One turn moves each row of this set onto another row. After a few examples, where does it send each row asked below?
q_637: +2.41 +0.31 +0.10 -3.38 -1.10 +1.50 +0.70 +0.30 +0.86 -1.62 +2.38 +0.17 -1.27 -1.67 -0.35 +0.02 +1.38 +3.33 +1.76 -2.73 -1.29 +2.35 +0.88 -0.09 -1.23 -2.75
q_80: -3.01 +0.28 +1.26 -1.14 -0.83 -2.38 -0.99 +1.20 +0.99 +1.49 +0.03 +0.68 -0.61 -0.11 -0.05 -1.30 -0.97 +1.13 -2.09 -2.46 -0.51 +0.81 +0.71 -0.84 -1.25 -2.06
q_123: +1.34 +1.35 -0.72 -2.26 -1.49 -0.15 +1.76 +0.18 +2.13 -0.77 +0.34 +1.44 -1.89 -3.14 +0.23 -1.38 +1.27 +0.38 -0.06 -1.80 +0.71 -0.84 -0.05 +2.18 -1.31 -1.92
q_519: +0.12 -2.08 -0.60 -2.27 -3.39 +1.35 +0.43 +1.00 +0.96 +1.87 +0.86 -0.04 +0.55 -0.39 +0.64 +1.05 -1.51 +0.94 +0.62 -2.75 -1.27 -0.84 -2.10 +0.51 -0.22 -1.61
q_213: +0.44 -2.03 +0.75 -2.12 -1.68 +0.47 -0.04 +0.70 +1.99 +1.36 -0.12 -0.31 +1.52 +1.39 +1.87 -2.01 -0.10 +2.68 -1.17 -2.22 -1.35 +3.40 +0.82 +0.64 +0.38 -0.77
q_914: -0.72 -1.83 -0.87 -1.90 -3.74 +1.60 +1.01 +0.76 +0.08 +1.16 +1.22 +2.06 +0.18 -0.04 +1.00 -0.23 -0.33 +1.80 +1.50 -1.96 -1.19 -0.98 -2.31 +0.45 -0.76 -0.41
q_347: +0.25 -1.80 +0.26 -1.92 -1.93 +1.02 +0.36 -0.09 +1.27 +1.20 -0.07 +0.30 +1.75 +1.46 +2.02 -1.74 +0.39 +3.61 -1.40 -1.79 -1.93 +3.24 +0.31 +0.17 -0.20 -0.77
q_499: -0.90 -0.85 -1.72 -1.70 -0.92 +0.21 -1.40 +1.77 +1.05 -2.23 +2.58 +2.64 -1.33 +0.00 -1.47 -1.40 +1.73 -0.21 -0.43 -1.69 -1.70 +2.63 +0.77 +1.01 -1.34 -1.64
q_858: -0.49 -2.01 -0.47 -2.29 -0.03 +1.02 -0.12 -0.07 +1.44 +1.73 +1.86 +1.49 -0.40 -2.11 +0.17 -2.68 -0.53 +0.14 +0.23 -3.08 -0.92 -0.22 +0.66 -3.25 +0.70 -1.02
q_512: -1.54 -1.57 -0.82 -1.88 -0.88 +0.79 +0.13 +0.54 +0.31 +0.73 +1.90 +3.30 -0.35 -1.10 +0.26 -3.03 +0.62 +0.56 +1.23 -2.46 -1.27 -0.49 +0.59 -3.03 -0.17 -0.43
q_929: +0.16 +0.02 +1.24 -3.77 -1.62 +0.61 +0.07 -0.35 +2.01 +0.39 +0.11 -0.21 -0.39 -1.06 +0.80 +2.44 -1.51 -0.18 -0.55 -3.10 -1.29 +0.73 -0.96 -0.39 +0.35 -3.38
q_5: -0.11 +0.26 -1.40 -1.26 -1.37 +1.36 +0.34 +0.91 +1.38 +0.34 +2.75 +3.58 -0.79 -2.08 +1.81 -0.76 +2.04 +2.78 -1.17 -2.51 -0.03 +1.85 -2.52 +1.96 +0.14 -0.53
q_579: -1.35 -1.77 -0.87 -2.31 -0.39 +1.26 +0.13 -0.50 +1.09 +1.17 +1.64 +2.18 +0.05 -1.40 +0.03 -2.67 +0.24 +0.33 +0.44 -2.93 -1.17 -0.04 +0.78 -3.84 -0.19 -1.35
q_172: -0.10 -0.14 -1.41 -2.06 -1.84 -1.10 +1.22 +0.45 +0.59 -1.94 +3.87 +2.02 -1.20 -1.03 +0.62 -0.30 +1.30 +2.89 -1.57 -2.41 -1.94 +2.87 +0.02 +1.62 -0.77 -1.48
q_935: +2.28 +0.08 -1.39 -2.20 -0.63 +1.49 -0.11 +1.10 +1.29 -1.95 +0.16 +0.19 -1.43 -3.18 +1.35 -1.50 +1.23 +1.32 -1.15 -1.34 -1.05 +0.73 +0.28 +2.50 +0.30 -0.57
q_578: -3.60 +0.29 +0.62 -1.05 -1.05 -1.74 -1.03 +1.12 +0.39 +0.69 -0.09 +1.14 -0.08 +0.25 +0.34 -0.92 -0.53 +1.75 -2.23 -2.23 -1.26 +1.21 +0.64 -1.38 -1.74 -2.05
q_711: +0.97 -0.95 +1.76 -3.56 -0.03 +1.93 -0.62 -0.92 +2.25 +0.13 -0.67 -0.36 +0.37 +0.41 +0.98 -0.27 -0.26 -0.25 -0.99 -3.03 -0.71 +3.10 +0.64 -0.24 +1.15 -2.24
q_116: +0.41 +0.94 -1.08 -1.82 -0.12 +0.54 +0.55 +2.49 +2.57 -2.02 -0.66 +1.89 -0.79 -2.64 +0.95 -2.41 +1.82 -0.56 -0.12 -2.74 +0.56 +1.52 +1.35 +1.17 -0.22 -1.36
q_54: +0.08 +0.95 +0.62 -2.28 -0.73 +2.20 -2.33 +2.61 +0.57 -1.81 +0.10 +0.22 -1.23 -0.31 -0.88 +0.38 +1.47 +1.79 +1.04 -2.43 -0.05 +2.47 -0.05 +1.46 -1.72 -2.39
q_49: -0.85 -2.00 -1.06 -2.09 -3.50 +2.20 +0.46 +0.23 +0.65 +1.64 +0.60 +0.78 +0.59 -0.25 +0.65 +0.77 -0.88 +1.25 +0.62 -2.39 -1.16 -0.83 -2.60 +0.05 -0.86 -1.38
q_295: -3.12 +0.16 +0.63 -0.85 -1.40 -2.16 -0.85 +1.67 -0.38 +0.18 +0.58 +2.20 -0.46 +0.61 +0.41 -1.77 +0.06 +2.04 -1.23 -1.55 -1.76 +0.88 +0.95 -0.92 -1.58 -1.16
q_365: -0.14 -1.78 +0.21 -1.72 -2.48 +0.42 +0.42 +0.66 +0.43 +0.46 +0.45 +1.24 +0.95 +1.54 +2.10 -2.25 +0.49 +3.91 -0.60 -1.21 -2.12 +2.70 +0.14 +0.88 -0.28 +0.28
q_156: -0.55 +1.66 +0.19 -1.89 -0.26 +2.02 -0.30 +1.77 +0.69 -1.06 +1.23 +1.19 -2.41 -3.76 +0.26 +0.38 +0.38 +3.08 +0.85 -3.28 +0.43 +1.66 -1.59 -0.05 -0.97 -1.86
q_511: +0.73 -0.31 +1.20 -2.92 +0.83 +1.56 -0.02 -0.91 +2.62 +1.04 +0.00 +0.88 -0.68 -2.40 +1.27 -0.28 -1.03 +0.18 -0.91 -3.08 -1.19 +2.26 -0.16 -2.28 +1.57 -2.26
q_811: +0.60 +0.24 -1.26 -0.82 -1.02 +1.08 -0.51 +1.02 +1.65 +1.08 +2.27 +4.38 -0.55 -0.33 -0.91 -1.62 +3.18 +0.00 +0.32 -1.75 -0.10 +0.81 -1.06 +1.14 -1.28 -2.07
q_364: +1.63 +2.01 +1.38 -1.17 +0.69 +1.36 +0.18 +0.69 +0.86 +0.49 +0.87 +1.88 -0.99 -1.08 -0.49 -1.64 +2.82 +2.61 +0.88 -3.09 +0.72 +2.29 +0.47 -0.35 -1.43 -2.88
q_384: -0.47 +0.98 +2.30 -1.62 +0.01 +0.10 -0.30 -0.55 +1.56 +1.46 -1.09 +0.44 -0.86 -0.43 +0.04 +0.95 -1.07 -0.49 -1.71 -2.84 -0.33 +1.45 -0.81 -0.28 -0.23 -3.34
q_958: +2.09 +1.53 -0.86 -1.22 -1.15 -0.96 +0.85 +2.43 +0.85 -1.63 -0.08 +0.68 -0.33 -1.60 +0.64 -0.31 +1.80 +0.29 -1.04 -2.16 -1.43 +0.56 +1.38 +2.16 -0.96 -2.68

q_116 turns into -> q_123
q_858 turns into -> q_519
q_512 turns into -> q_914
And these:
q_5 turns into -> q_172
q_511 turns into -> q_929
q_54 turns into -> q_364
q_347 turns into -> q_578

